A: 3 groups of rows, each row roughly a mix of its group's hidden directions:
A (108 x 16):
[[ -5   4   5   0 -18 -20 -26   6  16  13  27  51 -17 -33  22  34]
 [ -1  47 -27 -20  -1 -16 -48 -17 -18   4   2 -10  26 -29   4  12]
 [-35 -15 -24 -18  -1   3 -12 -10 -28  39  -5  22   5 -50  10 -16]
 [ 44  12  30  11  -6  -4  -6  36  24 -37   3   2 -12  32 -17  18]
 [-34 -11 -21  -9  -8  16  27 -43 -39  29  16  13   4  -7  13 -23]
 [-14 -19   4  -7   5   1 -29 -19  -6  46 -26  18 -22 -53   1   2]
 [  0   0  12 -12 -15  19  11 -42 -29  14   9  54 -26  -9  11  24]
 [ 43  17  16   3  -6 -12 -26  37  41  -6 -16 -20 -21  17 -22   0]
 [ 48  27  19  -8 -26 -16 -25  23  31   1   4  -6 -28  24 -17   7]
 [ 21  -4  38  23   7 -21   1   1  32 -32   5  -2 -11  22   6  52]
 [ 19  21  12  14   2   3  26 -30  -2 -33  15 -31   9  55  -3  11]
 [  2  -1  -7 -30  16   7 -23 -18 -29  27 -56 -22  -4 -24 -20  -8]
 [-16  15 -25  -9 -20 -23 -33  27  16  19  30  29   5 -39  19   0]
 [-10  38 -27  13  -2 -32 -28   4  22  -9  35 -28  34  -6  16   1]
 [ 10   5  -2  20  12 -11  10  37  37 -35   3 -41  20  34  -5 -10]
 [-22  -5 -22  16  15 -10  20  25  27 -19  12 -46  37  17  10 -24]
 [-37  -9 -26   9  28 -15  -7   8  -6  -7  -4 -40  48 -23   8 -16]
 [ -7  -6 -12  13  19 -20  -7  41  23 -17  -8 -54  32   6  -8 -22]
 [ -2   4 -22  21  16  24 -14  20  40  20 -31 -13 -11 -23 -10 -44]
 [  1  22 -31 -17 -27  -5   2  51   8  -8  38  12  18  11   5 -30]
 [ 44  25  20 -13 -31 -10 -32   6  17  18   4  17 -40   7 -15  12]
 [-43 -25 -24  10  24  24  42 -13 -20  -9  -2  -3  29  -3  15 -21]
 [ 31  -5  41  16   9  -2  15  -8  11 -35 -11 -11 -13  40 -10  38]
 [-25  17 -24 -10  -3   5   7 -55 -47  14  19  -6  23  -6  11  -9]
 [ -5 -38  31   5  -2  13  45 -12 -18 -14   9  38 -17  19   8  26]
 [-26  -5 -25  12  18   5  36  -1  -6 -21   7 -41  39  27   6 -26]
 [ 41   5  28  10   1 -11 -12  39  35 -28 -12 -15 -13  27 -19  15]
 [-28   8 -24 -19 -11  13   6 -42 -41  25  17  30   6 -22  17  -5]
 [-31 -25  -6  10   3  15  47 -41 -30  11  15 -12  10  18   8 -24]
 [-11   1 -16  12   6  -7  29  20  27 -22  19 -45  30  35   8 -23]
 [-24  10 -34  10  13  -4  20   8   4 -20  15 -44  44  20   8 -28]
 [-38  -2 -29 -13  12   3  -4 -40 -34  27  -9 -12  22 -32  11 -14]
 [-26  21 -25   1   5   0  12 -55 -31   1  23 -23  32   6  17  -3]
 [-30 -10 -23  15  18  -4  32  14  14 -23  13 -38  41  17  15 -19]
 [ 16  42 -18 -27  -3 -11 -56  10   1   7 -17   7   3 -34  -3  15]
 [ 35  17  21  19   0  -8   4  21  36 -39   7 -20  -3  43  -9  16]
 [ 12  -6   8  23  17  -2  21  29  33 -35  -9 -41  12  38  -9  -9]
 [ 14   1  23 -15  -8   8 -19 -32 -36  14 -12  43 -27 -21  -6  31]
 [ 43  18  29   4  -6  -4 -15  31  21 -38   3  17 -12  20 -10  33]
 [ 42  26  -1  -6 -11  26  11  23  32  -9 -16  -3 -28  39 -19 -20]
 [ 35  -5  32   7   0  -1  -7  46  34 -29 -10  20 -20  11 -10  26]
 [-17  -2 -17 -30  -2   6 -26  -6 -28  33 -18  33  -5 -52   4  -1]
 [ 12 -24  24  -9  -5  37  38 -21 -33   3 -14  31 -29  20 -13  -5]
 [ 42  19  13   0 -13 -19 -24  38  38  -5  -4 -27 -15  24 -21  -5]
 [-15 -34  15  -5   8  22  46 -37 -47  -3  -8   9  -2  18  -1   4]
 [-16  -3 -19  10  17   9  37  -2  -8 -24   2 -45  35  35  -1 -27]
 [-13 -12   5 -18  -6  17   5 -46 -47  28  -6  36 -16 -22   4   8]
 [-23 -10 -30 -19  -2  24   3   0 -26  37 -13   3   4 -26  -6 -53]
 [-25  18 -19  -9  -9 -10 -23 -39 -25  23  21  29   5 -38  22  19]
 [-32  -9 -36  -9  12  14   1  -5 -20  29 -16 -22  19 -26  -3 -49]
 [-11  -9 -16 -22  -9   4 -28  16  -7  47 -16  16 -12 -47  -6 -31]
 [-20  -5   1 -10  -8  17  18 -49 -37  12  16  45  -7 -13  19  19]
 [-46   4 -33  -3   4  -9  -6 -28 -20  19  21   1  31 -36  27  -5]
 [ 36   1  27  18  -8  -4   7  39  38 -30   9   3 -17  36 -11  10]
 [-24 -25  10   2  10  24  37 -42 -36  -6   3  34  -1  -3  16  20]
 [-38 -14 -24  15  34 -10  -2  10   1 -12 -11 -38  45 -22   9 -13]
 [-14   8 -17  -7 -22 -26 -24  37  21  10  37  36   3 -30  21   7]
 [-44  -5 -31   3  20 -12 -15 -10 -18   9   1 -17  41 -41  15  -9]
 [-27 -12 -13 -24 -12  12  12 -28 -52  26  11  36   1 -22  10  -6]
 [ 33   4  23  20   8  -7  -2  36  41 -36  -8 -21  -4  30 -14  12]
 [-40 -31 -13  14  33  20  37 -11 -22 -19 -12  -8  32  -5  11  -9]
 [-26 -50   0  -3   3  16  28  -4 -20  37 -20  -1 -14 -10  -7 -38]
 [ 35   3  17  13   5  -7 -11  41  44 -15 -21 -29 -14  23 -22  -5]
 [ 10   1  -4   9  12 -23 -16  46  25 -17 -11 -52  23  11 -16 -18]
 [ 31 -12  28  10   5  -7  -8  51  43 -20 -20  -1 -20  11 -15  13]
 [-35  10 -44   2  -3   9  32  -4  14   3  31 -11  26   9  27 -33]
 [  2  36 -33   8   2 -14 -18  30  31 -14  12 -40  29   8   1 -25]
 [  9  -5  18  26  19   2  34 -11   9 -44  -1 -29  11  48  -1  18]
 [-33  15 -33   6  12 -32 -23  -5   6   3  14 -35  42 -24  19  -1]
 [ 26  18  12 -14 -13 -38 -59  23  -2  10  -4 -13  -2 -18 -19  13]
 [ 45  28  21 -14 -30 -10 -31   4  16  16   5  17 -39   9 -14  15]
 [ 29  35   6 -17 -34 -11 -34 -12  13  26  18  27 -33  -7   1  16]
 [ 13  -4  21  -8 -15  30  25 -34 -21   6   2  49 -36  12   1  17]
 [ 30 -19  27   3  -7   5   3  50  37  -6 -16  20 -35  12 -15   2]
 [-17  10 -25 -27   1   2 -14 -40 -40  38 -19 -20   8 -21  -4 -20]
 [ 41  -9  36   2  -3   6  -6  44  17 -25 -18  20 -25  14 -23  15]
 [ -9  -1 -19  15  10  -8  16  34  36 -14   7 -47  24  24   1 -33]
 [-25 -28   3  24   8  11  51 -28 -13  -5  19 -22  13  31   7 -20]
 [ 11  10  -5  16   4  -7  19  36  29 -40  14 -31  21  43  -3 -10]
 [ 17  22 -14   3 -13 -19 -15  39  48   4  11 -37   2  18  -6 -27]
 [-40  -4 -33 -14  -3  -2  -7 -24 -26  40   6   6  12 -39  15 -21]
 [ 15 -18  22   9  19  21  36 -11 -10 -22 -28 -35  -1  43 -21  -8]
 [  9   2  -9   9  16 -16 -20  48  27 -14 -22 -47  19   3 -18 -21]
 [ 41   2  35   9   7  -3 -13  36  20 -39 -16   3 -10  17 -18  29]
 [-22  30 -28  -3   3 -10 -11 -45 -33   3  20 -27  37  -8  11  -3]
 [-13   2  -6   6 -20  -9 -13  27   7  -2  46  56   3 -28  21   9]
 [ 25   1   8 -20 -14  35 -10  -4 -12  35 -28  24 -38 -12 -24 -28]
 [ 30  -6  28  10  19   6  14   4  15 -27 -34 -39  -8  40 -22   9]
 [-37  -3 -27 -14  10   5  -2 -41 -39  29  -7  -9  20 -30  10 -15]
 [  7  40 -16 -17 -35 -11 -22 -18  18  31  35  24 -19 -11  18   6]
 [  9  13   2   5 -19  -7 -20  40  22 -15  34  54  -5 -18  13  19]
 [ -1 -10  22  19  15 -24  22  -7   5 -44  12 -23  19  34  10  42]
 [-24  22 -26 -12  -4   7   6 -56 -44  12  18  -3  22  -5  14  -5]
 [ -2 -31  13  18  26  15  42   2   2 -23 -24 -37   9  35 -12 -14]
 [ 38  31  16 -19 -33 -11 -34  -5   6  21  10  24 -36   0  -9  17]
 [ 42  32  12 -14 -33 -17 -35  14  24  17  10   6 -33   9 -14   4]
 [  9 -13  26 -11  -6  26  16 -43 -39  13 -13  36 -30   1  -6  16]
 [ -3  14  -1 -17 -24 -16  20  -7 -31 -26  49  19  20  28  16  26]
 [-14  -5   0 -10  -8  25  16 -43 -34  17   6  52 -18 -17  14  13]
 [ 19   9  14  29   4  -8  20   8  32 -37  18 -33   7  49  -2   6]
 [  4  50 -42 -18 -16  -9 -24  17  -5  -1  23 -19  28   3  -2 -28]
 [ 43  25  22   3 -12 -19 -16  28  29 -31   9  -8  -7  32 -10  26]
 [ 16   8  23  29  11  -4  22 -16  20 -44  10 -14   3  42   6  36]
 [ -8 -23  23  -7  -7  12  19 -39 -35   9   3  47 -22  -7   9  30]
 [ 50  15  33  -9 -21  -5 -24  10  12   4  -9  14 -41  15 -22  19]
 [ 17 -35  35  15  25   6  13  25  -6 -31 -37 -16  -2  18 -27   9]
 [ 25  -2  26  21  -1  -5   2  42  41 -38  12  19  -9  18   1  26]
 [ 40  29  19 -17 -32  -8 -30  -5  10  17   8  26 -39   4  -9  20]]
one row of each group, then the others: which group is each in?
[ 17  23 -12  -3  -6 -29 -37  40  29   3   0 -42  12   1 -15 -21] => N
[-29 -14 -13 -21 -11  10  26 -26 -56  10  20  33  10  -7  12  -2] => L
[-38  10 -38 -10  -9  -1  12 -42 -14  36  21  -8  10 -10  22 -23] => F

[-18  39 -32   0  -5 -24 -32  -9   8  -1  34   0  30 -26  26  14] => F
[-25  -3 -20 -28   1  10 -12 -30 -42  35 -16  17   2 -41   4  -7] => F
[ -7  20 -32 -18 -24  -9 -31  35  11  26  21  23   3 -33   7 -26] => L
[ 11 -21  33   4  27 -12 -28   2 -29 -18 -40  -8   5 -21 -22  34] => N
[-35 -20  -8 -13   6   2  -3 -42 -42  33 -10  11   4 -38  10   2] => L
[  4  19   0 -12 -20 -15 -42  -9  -1  24  12  43 -19 -40  10  27] => L
[-15  -8  -8 -25 -11  11 -12 -25 -38  43  -8  33 -14 -39   1  -9] => L
[-36 -18 -21 -19   4   7  -5 -22 -34  39 -12  14   5 -44   8 -16] => F
[-48  -1 -39  -1   5  11  26 -22 -14   6  23   6  29 -14  30 -17] => N
[-35  -8 -22 -10   1  14  21 -49 -43  27   6  -1  12 -11  11 -19] => F
[-15 -15 -10  17  15   9  46  17  19 -27   7 -33  25  36   6 -23] => N
